In the data rows, the value 500 means zero.
Each pair is two rows. How far apart are they, by a hidden measure? 0 means very close, and 30 very far. Two or three weighted sums of its numbers give each row a place; it is the straight-line distance between the places.
666,534,515,536,468,267,524,372,287,591,491,685,634,313,302,446
606,537,496,471,485,310,494,405,336,542,469,674,606,299,321,432 -> 10
561,530,476,503,500,401,457,431,399,520,527,589,549,427,410,480
473,511,571,399,485,414,472,511,482,484,450,633,543,359,367,392 -> 9
540,533,393,609,485,550,508,437,480,556,563,404,486,598,581,612
394,472,499,534,415,702,583,548,677,461,445,317,325,717,724,628 -> 21
393,490,689,358,511,471,466,603,590,406,456,607,502,394,398,329
549,501,360,616,493,582,488,455,467,548,556,371,471,628,616,638 -> 12
112,463,804,194,625,721,445,829,854,270,417,528,349,519,488,273
698,509,337,681,453,369,531,322,312,665,545,479,601,513,501,625 -> 16
448,452,582,479,486,527,518,567,563,439,472,479,447,531,523,454
561,514,358,614,492,553,494,426,449,566,554,403,511,604,591,649 -> 12
435,512,573,376,531,434,464,576,506,423,478,613,526,408,378,415
561,483,382,648,507,556,527,512,470,537,511,344,484,670,623,648 -> 8
505,516,491,504,525,467,446,500,495,479,530,527,496,484,485,480
552,521,346,593,455,579,497,421,468,551,561,379,497,591,604,628 -> 20
507,465,586,460,482,379,504,498,466,509,475,577,502,427,415,421
352,471,667,354,515,557,511,599,649,406,439,577,430,430,460,316 -> 22
640,533,396,721,390,553,600,393,421,523,483,340,542,618,661,662
429,514,612,358,501,447,461,557,547,437,426,618,490,393,410,388 -> 14
165,461,772,206,594,648,420,780,779,323,408,567,388,491,451,301
610,576,546,433,467,244,480,395,291,615,456,760,716,243,229,427 -> 3
380,497,663,345,540,473,481,616,571,444,432,634,493,398,385,369
579,500,466,568,450,381,526,418,418,525,512,533,535,451,453,509 -> 16
342,510,693,324,567,518,480,657,622,396,417,629,456,382,400,325
411,440,470,562,542,725,541,625,655,448,501,255,366,765,742,613 -> 6
538,500,369,663,462,660,557,470,553,506,528,274,433,708,731,687
621,513,329,640,453,506,508,385,385,613,563,412,536,589,569,673 -> 11
593,501,434,565,491,376,510,416,389,544,528,542,555,459,450,532
430,473,436,549,528,678,510,562,612,474,541,321,400,678,677,595 -> 16
519,496,381,602,507,585,505,486,508,546,550,373,462,636,626,628
451,499,584,387,505,433,488,508,526,429,477,592,501,421,409,413 -> 9
678,529,303,677,450,454,491,377,342,653,541,427,558,547,545,649
542,524,430,553,512,487,468,445,459,525,549,487,514,522,520,552 -> 6
542,488,471,555,497,436,515,455,448,523,534,483,520,526,483,551
547,526,579,432,506,349,472,474,398,519,451,686,590,320,310,380 -> 10
680,530,334,665,457,424,554,356,332,641,532,454,575,531,525,668
416,456,579,450,492,583,542,572,610,402,480,457,436,539,583,442 -> 12
279,479,697,265,542,565,429,691,662,392,427,589,435,445,417,362
451,473,641,435,484,470,561,548,553,441,465,552,462,440,457,377 -> 28
464,478,398,556,509,614,492,531,540,506,550,336,437,680,652,651
523,514,581,378,523,340,480,484,412,549,464,718,616,293,282,385 -> 19
272,449,743,304,555,555,464,715,699,339,416,565,396,480,452,342
469,499,547,508,484,533,493,472,533,458,513,506,478,480,496,451 -> 13
510,527,518,409,475,422,464,464,443,497,476,634,560,376,375,418
341,460,478,489,565,770,473,637,738,416,539,316,345,707,717,543 -> 5
442,453,659,417,493,455,551,565,577,441,425,553,491,442,445,391
522,488,381,662,456,701,582,511,573,465,516,234,403,732,771,663 -> 12
574,520,332,636,491,562,455,435,433,596,573,399,493,599,603,637
230,472,707,281,608,648,454,755,766,276,429,514,338,523,511,342 -> 18
510,505,539,404,483,402,466,477,438,489,490,628,545,381,380,424
638,520,358,642,463,453,537,407,387,609,530,436,561,551,552,646 -> 7
535,520,390,601,506,594,494,498,503,556,531,377,461,624,617,604
408,457,652,404,504,518,517,579,603,428,479,529,456,475,472,378 -> 12
340,479,506,460,562,679,462,623,688,395,518,372,373,662,644,522
660,528,333,641,480,450,509,343,341,613,578,480,585,513,516,630 -> 9
407,500,639,369,539,465,482,595,572,423,414,606,475,392,394,365
395,467,438,535,539,708,500,603,655,453,499,312,354,717,688,602 -> 9
340,460,586,416,513,644,491,641,694,376,491,412,388,603,602,429
413,493,540,451,547,609,482,553,620,407,538,460,443,551,553,468 -> 1
335,458,535,471,493,713,503,651,718,409,484,338,378,684,680,525
379,464,591,404,554,537,452,601,618,392,480,537,446,484,491,410 -> 9
477,491,595,402,497,416,457,514,515,441,482,597,508,387,405,403
533,519,422,653,477,685,552,509,582,500,503,272,439,705,747,642 -> 11
688,532,326,682,468,438,519,326,350,641,560,443,571,540,543,643
502,484,434,557,489,549,494,472,525,541,514,430,471,570,569,541 -> 7
362,483,522,462,549,648,520,569,649,407,545,413,415,608,604,503
488,472,506,517,517,513,505,518,521,500,491,466,488,548,535,526 -> 10
515,482,387,657,490,650,567,504,573,485,515,275,388,713,748,666
569,502,607,453,495,295,489,435,384,554,462,703,619,289,304,384 -> 2
516,486,550,467,472,438,515,451,483,488,503,536,513,460,452,478
536,538,589,420,490,299,499,473,384,548,477,712,613,294,283,391 -> 8
496,485,411,594,495,643,547,501,531,512,561,329,442,684,662,646
679,537,384,596,430,377,535,310,321,626,546,547,630,420,459,569 -> 4
820,537,291,715,436,223,528,242,180,701,547,575,697,406,414,623
606,511,406,585,465,400,488,417,387,547,528,498,560,513,483,584 -> 13
243,473,705,300,572,664,475,687,759,339,467,518,355,498,501,325
501,496,418,565,515,591,500,464,509,520,557,410,504,595,604,596 -> 9
432,502,560,414,538,526,464,558,588,415,479,542,449,449,480,368
474,497,410,555,487,620,481,509,541,515,537,358,439,663,641,615 -> 20
505,515,396,588,494,633,530,485,530,504,545,338,435,652,655,627
393,460,668,356,506,451,487,613,598,388,447,567,472,435,432,381 -> 14
552,541,532,424,458,318,472,468,397,542,456,673,609,325,321,408
556,492,522,489,484,357,478,437,404,514,517,603,563,390,389,458 -> 4
477,494,610,410,507,444,514,500,519,455,456,609,506,377,414,375
439,479,438,570,516,684,520,569,590,524,550,329,424,688,671,611 -> 15
562,498,411,613,429,591,546,434,500,561,508,349,489,662,642,662
622,512,560,507,469,301,517,413,368,606,469,688,620,276,330,347 -> 25
491,508,445,549,528,559,476,502,521,518,548,431,466,583,578,554
488,518,424,528,500,572,475,458,500,517,541,449,497,565,556,561 -> 7
498,496,400,598,498,641,487,487,535,518,561,348,425,654,645,619
730,550,313,776,418,476,580,321,334,628,532,357,570,598,623,668 -> 17
353,469,502,485,552,744,489,606,710,404,538,325,366,700,674,533
446,496,648,367,512,421,475,516,533,511,437,658,541,347,363,352 -> 14
477,497,632,401,503,365,476,513,480,474,463,647,558,349,343,366
560,512,392,567,498,464,475,433,420,563,548,488,542,516,509,566 -> 12
628,510,323,633,444,501,510,355,375,625,592,435,560,556,560,633
485,480,545,465,476,470,539,528,527,446,458,499,490,487,492,434 -> 18
360,451,638,381,559,519,490,641,624,366,448,552,422,477,479,372
601,524,578,483,445,295,542,415,376,552,456,662,613,314,330,416 -> 13
689,546,324,664,479,426,498,364,328,621,563,445,568,540,522,658
409,485,433,521,509,728,486,564,637,466,548,321,383,688,689,587 -> 16
540,494,391,613,471,636,535,457,507,529,561,321,466,659,677,649
440,510,594,378,538,467,471,561,509,443,481,613,499,411,400,396 -> 9
441,476,676,408,508,423,549,569,544,393,446,591,475,406,428,371
380,474,453,510,533,685,507,600,649,441,514,317,365,703,679,590 -> 17
702,500,445,645,389,400,580,342,342,589,469,502,619,424,495,534
525,487,406,572,494,549,512,476,517,524,536,411,488,589,590,580 -> 13
475,455,658,412,497,392,482,578,540,494,446,603,526,389,410,314
598,525,362,684,438,589,582,397,449,565,516,326,502,644,687,677 -> 18
336,517,682,290,560,512,426,659,596,425,421,653,479,390,345,344
475,482,469,525,472,567,521,472,530,506,535,423,499,570,578,546 -> 6
546,508,370,599,471,563,518,446,472,547,540,360,485,621,620,621
495,477,404,611,497,628,515,508,544,539,533,322,440,681,656,636 -> 6
556,506,373,589,489,514,477,446,444,565,543,411,509,601,561,621
599,518,480,532,498,378,526,390,395,535,542,591,556,381,410,456 -> 21
400,480,477,480,534,649,474,568,614,439,533,386,435,635,601,537
562,534,543,398,493,303,465,466,356,562,437,724,640,270,259,416 -> 10
560,554,574,400,526,275,424,492,356,568,432,743,642,272,269,426
429,506,559,389,535,489,453,552,519,460,482,604,471,411,405,396 -> 25
385,462,651,371,498,508,510,597,610,432,422,577,465,424,444,341
675,514,303,673,458,441,503,363,339,615,561,437,571,551,549,663 -> 20
477,500,533,458,505,471,477,514,512,458,525,526,481,493,468,459
495,479,387,649,491,715,578,529,594,481,508,223,355,750,776,675 -> 16
569,500,337,679,412,634,595,441,493,521,493,272,410,702,738,697
589,507,358,632,469,489,521,437,422,588,537,392,493,592,573,625 -> 15
511,451,653,448,465,376,514,510,495,523,458,594,563,402,400,376
423,511,641,351,537,416,470,583,514,479,427,660,538,363,324,377 -> 11
386,457,716,363,552,468,500,610,596,423,435,625,497,394,385,314
482,527,573,371,514,361,444,516,437,502,441,675,591,327,324,397 -> 24
570,519,338,667,484,660,543,458,481,532,551,266,433,701,739,692
448,503,615,347,551,370,443,549,463,522,430,702,571,329,296,386 -> 10
378,514,622,310,529,500,439,569,545,450,457,642,510,377,386,356
440,482,477,496,522,613,497,544,578,469,543,405,448,599,593,542 -> 10
548,494,498,527,472,455,527,438,442,533,515,518,525,472,471,504
311,481,702,290,549,551,463,689,678,348,422,580,435,435,438,305 -> 6
395,457,513,495,475,710,538,577,695,426,431,356,375,642,715,525
268,494,700,247,566,585,421,688,674,399,427,622,466,416,389,327 -> 17
586,528,410,637,482,506,551,404,439,580,539,417,534,566,559,596
605,519,556,456,477,233,513,439,343,553,426,709,626,290,289,408 -> 8
451,456,596,399,468,439,509,548,533,452,443,568,488,438,445,409
359,520,668,308,539,530,442,619,593,413,434,621,475,384,386,345 -> 14
321,473,608,359,562,635,478,635,668,341,501,499,377,526,535,416
643,525,508,488,496,287,493,408,330,533,499,663,608,333,339,456 -> 15
442,503,584,376,508,431,446,557,507,464,451,627,524,387,377,401
549,508,405,578,481,528,522,448,473,563,552,432,514,580,575,585 -> 9
362,487,664,320,540,517,461,619,607,419,428,602,470,403,414,353
421,512,620,335,523,418,446,593,492,496,418,674,565,348,328,404 -> 8
508,484,388,584,515,623,509,514,524,532,548,356,444,640,633,611
652,519,321,667,463,476,525,362,365,629,568,431,549,559,571,648 -> 4
421,439,528,523,474,633,516,576,638,445,479,356,429,647,662,528
523,489,392,586,474,601,513,472,536,538,530,358,488,645,644,641 -> 7
274,470,721,294,572,596,442,693,689,365,418,576,420,447,437,330
418,485,425,546,551,720,490,575,624,456,550,335,374,669,683,584 -> 10
627,556,324,625,462,500,494,354,378,628,583,445,562,545,538,622
605,512,346,605,465,491,523,427,407,594,568,398,528,589,584,669 -> 14
554,512,384,600,498,553,499,468,476,529,532,374,474,620,613,631
455,506,451,499,524,584,475,508,571,452,536,432,456,574,573,524 -> 12
542,548,604,404,535,332,466,514,407,559,433,731,611,265,269,353
633,540,335,653,450,515,533,378,388,633,546,408,518,563,569,641 -> 13
233,463,687,265,585,656,445,716,741,304,431,520,354,507,491,337
451,488,643,397,518,450,491,531,539,460,436,611,520,389,411,338 -> 15
520,523,564,418,495,354,486,475,406,520,431,679,591,335,319,433
365,478,608,344,548,545,457,640,602,388,454,563,448,460,449,388 -> 4
520,546,604,417,507,375,458,487,427,494,455,693,587,278,315,357
521,536,585,390,527,333,472,468,398,561,430,722,616,267,287,392 -> 10
416,511,602,356,502,462,499,572,585,417,413,607,486,391,431,368
477,495,621,422,496,418,512,500,518,459,473,614,548,363,394,373 -> 4
497,491,387,577,501,649,469,506,539,521,554,338,444,655,660,620
565,500,515,513,497,373,503,452,417,517,503,577,540,406,419,450 -> 18
723,561,476,528,444,205,507,299,224,656,483,735,702,232,255,441
438,459,443,580,555,746,529,579,637,470,532,274,383,731,729,613 -> 3
479,541,564,379,492,417,480,485,493,453,466,640,521,349,379,389
617,523,364,620,505,477,498,397,399,606,571,477,539,531,521,586 -> 17
567,515,370,604,506,527,489,428,464,556,563,430,516,567,558,589
572,540,416,556,495,448,490,415,420,538,565,520,557,471,466,533 -> 2
492,507,543,429,531,452,466,516,493,460,492,588,509,416,416,421
494,494,381,576,517,616,494,540,530,516,557,365,442,637,626,617 -> 10
478,475,563,449,498,445,517,491,495,479,497,545,513,470,426,451
726,545,321,763,444,454,565,348,319,645,530,382,573,600,617,713 -> 7
281,471,728,295,582,514,455,705,661,381,438,605,466,440,404,342
654,523,328,632,479,423,496,341,322,635,569,504,599,504,493,627 -> 13
338,472,456,503,556,749,483,634,708,411,534,281,322,732,718,575
556,536,408,564,505,479,481,390,441,546,575,501,541,497,503,540 -> 11
307,478,585,374,581,658,433,641,693,349,513,467,378,570,571,410
375,461,506,451,502,673,492,573,663,450,501,379,411,656,636,520 -> 8
197,479,718,232,579,635,430,763,762,312,416,542,367,499,455,338
339,463,657,356,562,517,491,659,654,362,447,541,413,478,458,369 -> 18
554,517,568,446,516,376,479,493,409,518,457,661,579,315,351,384
642,527,358,648,484,458,525,362,369,637,555,451,549,531,541,620 -> 6
398,505,655,332,520,427,487,604,557,459,408,651,522,363,340,346
701,535,290,677,461,432,504,346,320,648,572,429,584,538,546,672 -> 13
717,581,453,484,460,150,484,325,191,663,447,780,731,201,214,450
426,472,589,436,505,536,502,565,573,437,503,506,441,490,493,414 -> 11
548,517,597,421,480,317,490,495,450,487,421,660,577,343,337,402
371,523,656,290,571,487,439,626,557,444,449,663,515,375,346,374 -> 21
634,513,316,645,463,486,510,377,380,610,556,407,539,578,579,683
468,493,431,544,525,632,507,528,558,495,532,381,423,639,633,576 -> 12
614,517,429,575,492,388,531,411,378,554,531,523,555,470,467,545
578,524,364,607,474,537,498,447,436,575,529,407,504,593,579,629 -> 13
347,487,604,358,551,592,467,575,630,362,528,530,437,488,498,404
320,482,613,345,550,609,487,638,681,340,496,499,389,510,518,381 -> 4
471,511,525,458,503,523,471,473,532,446,539,540,489,470,473,455
615,516,366,618,499,466,516,388,414,585,549,457,551,542,540,589 -> 9
523,482,405,567,485,550,483,483,493,532,531,380,483,622,594,604
378,497,463,511,508,758,499,564,671,453,558,316,396,697,692,556 -> 17
557,478,461,580,481,481,548,457,476,520,503,459,511,523,533,529
318,483,646,355,556,608,481,645,675,357,484,523,387,488,496,353 -> 11
553,490,390,584,488,530,529,472,488,542,541,413,498,584,575,589
503,503,525,452,530,430,467,471,477,461,523,591,515,409,415,425 -> 3
403,479,501,571,485,757,584,588,691,398,469,273,365,742,762,612
500,515,541,418,513,416,465,484,440,488,502,619,550,381,375,423 -> 16
322,497,595,355,558,657,442,622,687,349,515,494,394,516,523,382
735,532,484,554,466,166,526,290,206,667,509,730,704,228,251,447 -> 12
443,504,665,362,533,403,463,591,489,478,420,676,546,349,320,357
351,466,731,307,558,477,427,646,623,422,406,646,488,399,377,340 -> 8
520,539,569,379,482,321,446,498,386,566,445,733,635,279,268,402
509,489,664,465,465,393,577,518,487,411,430,592,518,370,419,357 -> 25
617,524,403,602,498,428,507,406,405,554,557,482,551,519,515,586
709,484,473,620,438,254,573,365,293,598,479,584,635,375,389,507 -> 12
690,502,412,597,354,393,583,335,358,592,431,530,596,420,497,558
489,496,473,511,533,497,487,499,496,469,537,481,492,540,516,538 -> 23
372,463,702,362,489,489,501,611,634,386,455,558,458,435,442,353
422,514,460,519,516,652,486,522,608,473,540,400,410,624,607,545 -> 14
507,511,418,530,518,520,481,478,494,505,548,465,512,559,538,556
445,451,553,426,534,509,487,557,558,452,509,539,470,471,472,418 -> 11
492,499,411,580,476,621,516,482,529,519,542,348,465,645,624,608
363,495,465,502,510,748,513,586,668,436,535,322,359,700,689,583 -> 8
512,494,379,576,525,591,500,498,515,527,566,375,447,622,614,615
493,477,677,465,492,432,556,569,525,410,425,583,500,387,434,350 -> 24
628,537,327,625,496,490,491,370,368,621,583,449,545,542,539,644
627,505,315,655,457,511,507,387,395,606,562,409,536,572,577,660 -> 9
609,505,448,540,473,371,499,389,350,590,529,579,566,442,411,539
412,484,506,517,502,611,514,562,621,441,489,387,416,618,614,530 -> 5
553,524,367,608,479,598,497,449,481,558,565,378,458,611,615,628
384,498,596,378,539,530,457,557,576,433,489,563,469,461,440,399 -> 8
443,480,495,485,541,567,509,532,576,450,537,487,444,540,532,469
566,521,388,597,487,515,488,443,471,554,537,418,507,590,574,609 -> 26
567,523,601,449,497,302,496,462,374,542,451,730,637,268,290,371
608,513,390,686,428,583,585,429,473,528,476,332,520,659,685,650 -> 4
300,497,709,267,557,541,432,673,636,411,450,633,496,399,380,339
555,464,455,643,483,550,569,455,500,553,502,391,524,611,612,629 -> 23
286,471,668,312,560,594,447,670,684,346,450,519,401,515,482,382
325,470,656,335,544,571,461,652,668,373,452,532,427,473,469,375 -> 4
465,462,528,510,496,563,539,538,588,441,475,424,468,551,555,469
490,467,548,489,453,510,546,508,512,440,479,481,487,493,516,461 -> 11
548,490,611,473,428,391,576,463,443,437,454,584,550,356,426,363
634,520,352,622,490,399,493,404,361,593,538,466,570,551,496,634 -> 27
